In the data rows, zero lies at 4.5, halfway between 4 and 5.
Here are some points:
8,5,7,3,5,5,4,5,5,7,6
3,7,9,5,7,7,6,9,1,7,3
4,4,5,4,3,5,4,3,4,6,5
7,3,4,4,4,4,5,4,6,5,5
4,7,8,4,5,9,6,6,1,6,6
3,3,1,5,7,4,6,2,6,5,4
4,2,0,6,6,3,5,4,7,4,1
5,2,0,5,4,1,2,4,7,1,4
5,7,9,4,5,7,5,8,0,9,2
4,8,9,1,4,6,4,5,1,5,8
4,2,1,5,5,4,4,5,5,6,3
6,4,4,6,5,4,6,5,3,5,3
4,5,8,4,5,6,5,6,1,8,2
4,5,6,6,3,4,4,6,3,4,3
2,3,3,6,7,5,5,6,7,3,2
3,2,0,6,2,2,3,2,7,3,4
Then 10 other points, each followed by its number:
4,5,5,4,2,4,3,4,3,6,8 0
6,8,9,2,4,5,4,6,2,7,6 1
4,3,0,3,3,3,4,2,7,0,8 2
6,4,2,7,4,2,3,5,5,4,3 3
2,6,7,3,3,5,6,7,3,6,6 4
4,6,9,6,3,6,4,3,2,8,6 5
6,5,5,6,3,3,2,6,7,5,4 6
3,1,0,4,4,2,4,3,7,0,3 7
7,4,7,5,5,4,4,4,7,5,7 8
3,5,4,7,3,4,4,5,4,3,4 9
Which two of these numbered points are nearest to each point below, ignoring the direction in which the first points spread most? Their numbers follow each, nearest first.
6,5,5,3,3,5,4,5,3,4,6 > 1 0
6,3,9,4,5,4,5,3,6,6,7 > 8 1
4,8,9,5,3,6,5,7,0,7,4 > 9 3
6,3,1,4,6,3,4,3,8,2,5 > 1 8
6,2,2,5,6,6,5,2,9,5,6 > 8 1
Now 10 new points, numbered from 0 again:
6,3,3,5,3,2,2,6,5,2,4 0
5,6,9,4,5,6,5,7,1,8,2 1
3,4,1,7,8,4,5,5,7,3,2 2
5,6,4,5,3,4,3,5,5,3,5 3
4,5,5,5,5,5,5,6,3,6,2 4
3,5,4,6,4,4,3,5,4,3,3 5
3,3,1,4,7,5,6,3,7,6,3 6
6,7,7,3,2,4,5,4,2,5,5 7
4,5,2,2,3,4,4,3,5,1,7 8
4,3,0,6,3,4,4,4,6,1,3 9
The same question for these:
3,2,0,6,7,3,6,3,8,4,3 > 6 2
4,8,9,1,1,6,5,6,2,4,7 > 8 7
5,4,3,3,3,3,5,4,4,2,5 > 7 8
4,3,2,7,7,3,6,5,6,3,2 > 2 4
5,3,3,7,3,3,3,3,5,5,4 > 1 5
